In the data rows, zero lies at 4.5, halfway between 4 and 5.
In the table below, every row is followed by its label. The labels come from one hidden rule.
3;5;5;6;4;5;3;5;4;6;6;4;5;4;7;2;6;3;5;5;4;5;5;3;2;4;6;0;5;3;8;5;3;4;7;5;3;3;4;4;8;1;4 h
2;5;6;5;5;5;4;4;4;5;4;0;3;3;9;7;5;6;4;9;4;4;3;5;3;3;5;4;4;4;8;5;3;3;7;4;1;5;5;5;3;5;5 h
7;5;4;4;4;4;5;4;4;3;6;7;5;7;2;4;5;5;2;1;4;5;6;4;5;4;5;5;5;3;4;4;6;6;4;4;6;5;4;4;4;6;3 d
8;4;3;4;7;5;7;6;6;2;0;4;4;7;1;8;4;9;8;2;6;2;4;8;9;2;4;9;3;6;3;9;9;4;4;6;9;5;7;6;0;7;3 g
5;4;8;6;8;7;4;5;6;4;2;1;3;6;5;9;4;6;6;7;5;3;2;7;7;2;5;5;2;3;8;6;6;4;4;5;4;5;6;3;7;5;4 d
7;5;3;3;3;5;6;5;4;4;4;7;5;6;1;4;5;5;5;3;4;4;5;2;5;7;4;5;5;5;3;6;7;5;4;4;6;5;6;4;3;5;3 f
7;4;3;5;5;5;5;4;6;4;5;5;4;6;6;4;3;4;6;5;5;1;3;5;6;4;4;7;5;3;5;5;6;4;6;5;9;5;7;4;4;3;4 f
3;4;8;3;5;5;4;3;4;6;4;3;3;2;7;5;7;4;7;6;4;6;2;5;4;4;5;5;4;1;9;4;2;2;3;4;1;4;0;4;5;4;5 h
6;4;4;4;6;5;7;4;6;4;3;4;3;6;1;7;4;7;7;2;5;2;2;5;8;3;5;5;2;4;6;5;8;4;2;6;7;6;5;4;1;9;3 d
4;4;4;6;4;4;3;5;5;2;6;7;5;4;5;3;3;3;8;5;6;3;4;1;8;7;6;6;5;6;5;8;3;6;6;5;7;4;9;2;5;3;3 d
5;6;4;3;2;3;5;4;4;3;6;9;5;3;2;2;6;6;0;0;3;8;8;4;2;7;4;4;7;4;0;3;6;6;5;4;2;4;1;4;0;5;5 e
5;4;7;4;6;5;3;4;6;5;4;1;4;4;6;6;3;3;8;8;5;2;2;7;6;2;5;7;4;3;6;5;4;3;4;5;6;5;8;4;5;3;4 d
6;5;3;4;3;4;4;6;6;4;6;7;5;7;3;3;3;2;5;5;5;4;7;4;8;6;5;3;5;5;5;5;3;6;6;6;3;5;4;4;4;4;3 d
5;3;6;2;6;5;5;4;4;4;5;5;4;6;4;7;5;6;5;3;5;4;3;4;3;5;4;9;3;4;2;4;2;4;6;4;5;6;7;6;0;3;3 e
5;3;5;3;7;5;5;3;5;4;2;0;3;4;5;7;6;8;5;7;5;5;1;8;4;0;4;8;3;4;7;5;6;3;1;5;3;6;3;6;0;6;4 g
2;6;5;6;4;6;3;5;5;4;6;5;6;7;9;4;2;1;7;5;5;4;7;3;6;4;4;1;5;5;5;5;4;5;9;5;5;4;8;2;9;0;4 f
6;6;0;6;1;3;3;5;3;5;6;8;6;5;2;2;5;4;1;1;3;6;7;0;1;9;5;2;7;6;0;2;4;7;8;4;2;3;3;4;7;1;5 h
7;5;4;2;6;3;7;1;4;3;3;6;3;3;2;4;8;6;2;1;4;7;4;6;2;3;3;8;6;6;0;2;8;5;2;3;1;5;0;6;0;9;6 g
6;4;6;2;6;4;6;3;4;4;3;4;3;5;3;6;8;6;4;4;3;7;4;7;3;3;3;8;4;8;6;2;6;3;1;4;1;6;0;6;0;9;5 g
5;3;6;5;7;5;6;3;6;5;0;2;3;7;3;7;7;6;4;4;5;4;3;7;4;0;4;9;2;3;8;6;6;3;2;5;5;4;7;5;3;6;4 g
5;4;6;6;4;4;4;6;5;5;5;5;5;2;5;3;4;5;2;7;5;4;4;2;3;6;5;3;5;6;3;4;4;6;6;6;9;4;3;5;9;6;5 h
4;4;5;3;6;5;4;3;3;5;2;4;5;1;5;5;7;7;2;5;4;7;3;5;1;4;4;4;5;4;6;3;7;5;2;3;0;5;0;5;2;6;6 e
4;4;5;4;5;4;5;4;4;5;5;4;4;5;4;6;6;6;4;6;5;5;3;6;5;4;5;6;4;5;7;5;8;4;3;4;6;4;3;6;0;4;5 d
5;5;4;6;5;5;4;6;5;5;4;4;5;7;5;3;3;2;6;5;4;1;4;3;6;4;5;6;4;6;5;7;5;4;5;5;7;5;8;3;3;3;5 d
3;4;3;4;1;4;5;6;4;6;5;5;5;3;5;5;5;3;5;4;4;5;5;3;2;6;5;3;5;4;2;4;3;6;5;4;6;4;4;3;5;6;6 h
5;5;4;5;5;4;3;5;4;6;4;3;5;2;7;4;5;5;4;5;3;7;5;3;2;6;4;3;4;2;6;3;2;5;6;3;4;4;2;4;6;3;5 e
3;4;7;4;5;5;3;4;4;5;5;2;5;4;5;6;5;4;7;5;4;5;4;7;3;5;3;3;4;3;6;5;5;4;2;4;3;4;0;5;2;8;5 g
6;4;3;4;6;5;6;4;4;3;2;4;4;5;2;5;7;7;2;2;5;4;5;7;4;2;3;8;5;2;5;4;9;5;2;4;1;5;1;6;3;8;5 g
5;4;4;5;6;4;4;5;6;6;5;3;5;6;4;4;3;4;4;5;5;5;4;5;7;2;4;5;4;5;3;6;3;5;6;5;4;5;7;3;4;1;4 f
3;4;3;7;3;5;1;5;4;5;6;5;6;4;9;4;5;1;5;6;4;4;4;5;4;8;6;0;5;3;7;4;3;5;9;5;7;2;7;2;9;0;5 h
3;5;5;5;5;4;4;4;4;4;6;4;5;5;5;5;4;5;4;4;5;4;3;5;5;2;4;5;3;6;6;3;5;4;5;5;8;5;4;4;6;7;4 f
3;5;6;3;4;4;3;5;3;6;3;6;5;4;4;4;4;3;1;5;5;9;5;6;3;7;3;3;4;4;3;4;2;5;4;5;3;4;2;5;4;4;5 g
5;4;4;5;3;5;4;4;5;4;7;6;4;7;2;5;4;4;4;4;5;4;4;4;4;5;4;2;5;8;4;4;6;5;4;4;5;5;3;4;7;5;4 e
7;4;6;5;7;5;5;4;6;4;0;1;3;8;5;7;3;4;8;8;6;0;1;7;6;3;4;4;3;4;7;7;6;4;3;7;9;4;8;5;2;4;2 g
4;4;5;3;4;4;3;4;4;3;4;6;5;4;4;4;4;5;4;4;5;5;5;6;6;4;5;4;4;4;3;5;7;4;4;4;4;5;5;4;4;6;5 d
5;4;6;4;6;5;4;4;6;5;5;4;4;4;1;8;3;4;7;2;5;3;5;5;7;5;4;3;3;4;3;5;5;4;5;5;5;5;9;5;4;3;4 f
4;4;7;5;6;7;3;4;5;5;4;1;4;5;5;4;2;4;5;6;4;5;3;6;5;4;6;6;4;3;7;6;1;3;4;5;6;4;9;4;6;3;6 d
5;5;2;5;4;4;6;4;4;5;3;7;5;4;5;1;5;5;2;0;3;5;6;4;7;5;5;3;5;7;2;3;7;6;6;5;6;4;7;4;3;6;4 d
5;5;3;6;5;5;4;6;4;5;6;4;6;6;5;3;3;2;5;5;4;5;8;1;6;7;5;2;6;5;2;4;4;6;6;5;5;4;6;2;7;2;4 d
7;4;7;4;7;5;5;5;6;6;3;3;3;2;6;7;5;6;5;7;5;3;4;8;7;3;4;6;2;6;7;5;1;5;4;5;6;6;7;4;4;5;4 g
4;4;6;4;6;5;4;4;5;5;4;3;3;5;6;7;6;3;6;6;5;4;4;6;4;2;5;5;4;4;7;5;5;4;5;4;3;5;5;6;3;6;5 h
1;4;9;6;5;6;3;4;4;7;7;1;5;4;9;6;4;2;6;9;4;4;1;7;2;4;4;4;4;0;9;4;0;3;6;5;7;3;3;4;7;0;6 g
5;5;5;6;4;4;4;5;4;5;5;3;4;5;6;3;4;5;9;1;5;4;5;6;7;4;5;7;2;5;4;5;5;5;4;5;9;6;5;4;1;0;4 d
6;4;3;5;4;5;5;4;4;3;2;7;5;6;1;3;4;6;5;3;5;3;3;7;6;3;4;5;5;3;2;5;6;5;5;4;5;5;7;4;2;9;4 g
6;5;3;2;5;4;7;3;4;3;3;3;4;4;1;3;6;7;2;3;4;7;4;4;3;4;3;6;5;5;3;4;5;5;2;4;3;5;2;6;3;7;5 e
7;4;4;3;5;4;7;4;5;3;5;6;3;6;0;5;6;7;4;3;5;6;5;4;6;4;4;9;6;9;2;5;8;5;4;5;5;6;4;4;1;9;3 f
5;4;5;4;5;4;4;3;5;4;5;4;4;4;3;5;5;5;5;5;4;5;4;5;5;3;4;5;5;2;6;4;8;5;3;5;3;5;1;5;4;6;5 f
5;5;4;5;3;5;3;5;5;4;5;4;5;5;4;6;4;3;5;4;5;4;5;4;6;5;5;3;5;7;3;5;3;5;5;5;7;4;9;4;4;3;3 d
6;5;2;4;3;4;5;5;4;3;5;7;5;6;1;4;5;5;2;2;5;3;7;1;7;8;5;4;6;7;3;4;4;6;7;6;5;4;5;4;1;4;5 d
3;4;5;4;4;4;3;4;4;6;5;3;5;2;5;6;4;6;4;5;4;3;3;5;6;3;5;2;5;6;4;4;0;3;3;5;0;4;0;5;6;2;5 d
4;6;2;7;4;4;4;6;4;6;9;8;6;4;5;2;4;4;4;3;5;6;7;2;3;6;5;2;7;6;1;4;3;5;7;4;5;4;4;4;6;1;4 h
3;5;4;7;3;4;5;6;5;4;7;4;7;5;7;1;3;0;2;8;4;3;7;4;4;7;6;3;6;5;0;6;5;4;7;5;4;5;6;2;6;0;2 h
3;5;4;4;4;5;5;4;4;5;5;3;5;5;4;5;6;4;4;4;5;5;3;4;4;4;5;2;4;4;2;5;3;5;4;4;2;4;0;4;7;7;4 h
7;3;4;2;6;5;6;4;5;2;1;5;2;8;5;3;5;7;5;4;6;3;4;5;8;0;4;7;3;6;1;4;8;5;3;5;6;6;5;5;2;7;4 f
5;4;4;3;5;5;5;5;4;3;3;4;3;4;6;6;6;6;5;4;4;6;4;6;4;4;3;8;5;4;7;2;4;4;2;5;2;5;4;5;6;7;5 g
6;5;2;5;2;4;4;6;5;3;4;6;5;4;2;2;2;4;4;1;5;3;6;3;3;8;5;4;6;6;3;4;4;6;6;4;9;5;1;3;1;8;3 h
3;3;6;5;4;5;5;5;6;6;8;4;5;5;9;3;5;6;6;6;5;5;2;5;0;5;5;2;3;1;4;4;4;4;6;5;0;4;5;6;3;3;6 h
3;4;5;4;6;5;4;5;5;5;4;4;3;4;8;6;4;5;4;4;4;5;4;5;4;3;5;3;5;3;4;4;5;6;4;4;4;5;4;6;8;7;4 h
4;4;5;4;5;4;5;5;5;4;5;1;5;6;8;5;3;3;5;7;4;4;3;5;2;7;5;6;3;4;9;6;5;3;4;4;8;3;8;5;7;5;5 h
3;4;2;4;3;5;4;5;5;5;5;4;4;2;7;4;4;7;5;5;5;5;3;2;6;4;5;6;4;3;6;5;2;5;6;5;8;4;2;4;6;3;3 d
2;6;4;4;4;4;3;3;3;6;7;5;6;0;9;3;7;3;1;1;3;7;5;2;0;6;5;0;6;2;5;3;0;6;6;3;0;3;0;5;7;1;7 h
6;6;3;4;2;3;4;5;3;4;6;8;6;4;1;2;6;4;0;0;4;7;7;2;2;6;4;0;5;6;0;2;4;6;6;4;2;4;0;4;6;4;5 e
Which column or columns does the hidden rule look at? Columns are counted from 0, in order:
23 24 26
Here are more rows. What is the label of each one?
3;3;8;5;6;5;7;4;6;4;5;3;4;4;9;7;2;7;7;3;5;4;2;7;2;3;4;6;2;4;4;4;5;4;4;5;5;4;6;6;6;5;5 -> g
2;4;6;5;4;5;3;5;4;6;5;4;4;5;8;6;2;4;6;8;4;5;6;4;2;4;5;4;5;3;6;5;2;4;3;5;0;5;5;5;5;6;5 -> h
8;6;2;4;2;4;3;5;5;4;6;6;6;5;2;4;4;5;2;0;5;5;6;3;3;6;4;3;5;6;2;2;7;6;4;4;2;5;3;3;5;4;5 -> e
6;3;7;3;5;5;5;4;6;4;2;3;3;6;2;7;5;7;4;7;5;4;3;7;6;1;4;7;3;5;9;7;4;2;4;5;9;5;6;5;2;4;4 -> g
4;4;4;5;5;4;4;4;3;6;5;7;5;1;6;3;6;7;3;5;3;9;3;4;1;4;4;2;6;6;3;4;2;4;1;3;1;4;0;5;5;5;6 -> e
5;5;5;5;3;4;6;4;4;5;4;4;3;2;3;4;5;4;3;4;4;6;3;5;3;5;4;7;4;5;5;2;5;4;5;4;3;4;4;6;4;6;4 -> e
4;4;4;6;3;5;4;6;6;5;5;6;5;6;4;5;4;2;7;4;5;5;7;5;6;6;5;3;6;5;6;5;3;5;8;4;8;3;4;3;4;2;4 -> d
2;6;3;6;2;4;3;7;3;5;9;5;7;5;1;2;1;0;4;4;5;3;5;2;3;6;5;0;7;3;4;5;1;7;9;4;6;3;7;3;6;0;5 -> h
4;5;2;4;2;4;5;5;5;4;5;3;5;4;3;3;6;4;3;5;3;3;4;4;3;6;4;2;5;3;4;3;3;4;4;4;4;5;4;5;6;4;5 -> e
6;5;2;6;3;4;5;7;4;4;5;8;5;5;4;2;4;3;5;3;5;4;6;1;3;8;5;3;6;5;2;6;4;5;6;4;7;4;2;3;9;3;6 -> h
5;6;6;6;5;4;1;4;3;7;7;2;5;3;9;4;4;4;4;6;3;5;4;3;1;6;5;2;6;3;7;5;2;3;5;4;0;3;0;6;9;2;5 -> h
7;4;0;2;3;4;8;2;5;2;3;7;4;6;0;3;5;6;5;0;5;7;7;4;6;3;3;6;4;9;0;4;9;7;4;5;3;6;2;6;1;9;4 -> f
6;5;4;4;5;4;8;5;5;2;5;5;4;6;1;5;5;7;4;3;5;4;5;4;7;5;5;7;6;8;3;5;6;6;5;5;7;5;4;4;3;6;3 -> d
3;4;4;5;5;5;5;3;5;3;4;3;4;2;3;5;5;7;2;2;4;5;5;6;2;5;3;4;5;6;5;4;1;3;3;3;3;5;3;5;3;4;4 -> g
5;5;3;5;4;4;5;6;5;4;5;7;4;6;5;5;4;4;6;5;4;3;4;4;7;5;5;3;4;5;2;5;5;5;5;5;6;5;6;3;0;5;4 -> d
2;5;4;6;5;5;3;6;3;6;6;5;5;1;7;2;4;3;4;8;4;4;4;4;2;5;5;2;6;2;5;4;1;3;6;5;3;4;3;4;8;0;6 -> h
1;5;5;3;4;5;3;3;4;5;6;3;4;1;6;6;6;4;4;7;3;5;4;4;3;3;4;4;6;1;5;2;1;3;5;4;0;3;1;5;8;2;6 -> e
6;4;4;5;6;5;7;5;7;2;2;5;4;9;0;5;4;5;7;2;6;2;6;4;8;5;5;9;4;8;5;7;7;6;3;6;9;5;8;3;0;6;4 -> d
2;3;7;6;7;5;3;4;5;6;6;1;4;3;8;8;5;3;9;8;5;2;0;8;8;3;5;8;2;3;8;6;3;1;4;4;5;5;8;5;9;4;7 -> d
3;6;6;4;4;5;2;7;5;6;8;4;6;4;2;2;3;3;8;6;6;5;5;2;4;7;5;5;5;3;3;7;5;6;8;4;6;3;9;2;9;2;3 -> h
4;5;5;4;6;4;4;4;5;4;4;3;4;4;5;4;6;6;6;4;5;5;4;5;5;3;4;4;5;6;3;4;8;5;5;4;5;5;5;5;3;9;4 -> f
6;4;5;2;5;5;8;5;4;4;3;5;3;1;3;4;6;9;5;3;5;3;5;7;4;3;3;4;6;8;7;5;8;4;3;4;1;6;7;6;4;7;4 -> g
5;5;4;4;3;4;6;4;4;4;4;9;5;4;0;3;6;3;0;0;4;5;6;3;3;5;4;6;6;9;4;1;8;5;7;5;6;4;5;5;2;6;4 -> e
5;5;3;4;3;4;6;3;3;4;5;5;5;3;3;3;7;2;3;3;5;7;5;2;2;6;4;6;5;4;4;2;3;5;5;4;4;5;2;6;4;7;4 -> e
5;4;6;4;7;5;5;3;7;5;2;5;2;3;3;9;5;6;2;7;5;7;3;9;6;2;4;8;3;2;7;5;6;4;3;4;6;6;9;5;4;8;5 -> g
3;4;5;4;5;5;4;4;4;6;5;4;4;4;5;6;3;3;5;7;4;5;5;2;5;3;4;4;4;1;6;5;5;3;3;4;5;4;2;5;5;6;4 -> f
3;4;5;3;5;4;3;3;4;5;5;2;3;2;7;7;7;6;3;8;3;9;1;6;2;3;3;7;4;2;5;5;5;5;4;5;2;5;2;7;2;7;5 -> g
6;3;9;6;7;6;3;5;5;5;5;3;5;7;7;7;2;5;9;6;5;2;3;8;8;2;5;8;3;4;8;8;1;4;5;6;8;5;9;4;6;5;4 -> d
6;5;1;4;4;4;5;5;4;5;7;6;5;6;4;3;4;4;4;1;4;5;7;2;5;7;4;6;5;4;3;2;4;5;8;5;4;4;3;4;5;2;5 -> f
4;5;3;6;2;5;3;6;4;5;8;4;6;3;4;2;4;0;2;4;4;5;7;1;3;7;5;0;6;7;2;3;3;4;6;5;6;3;6;4;4;2;5 -> h
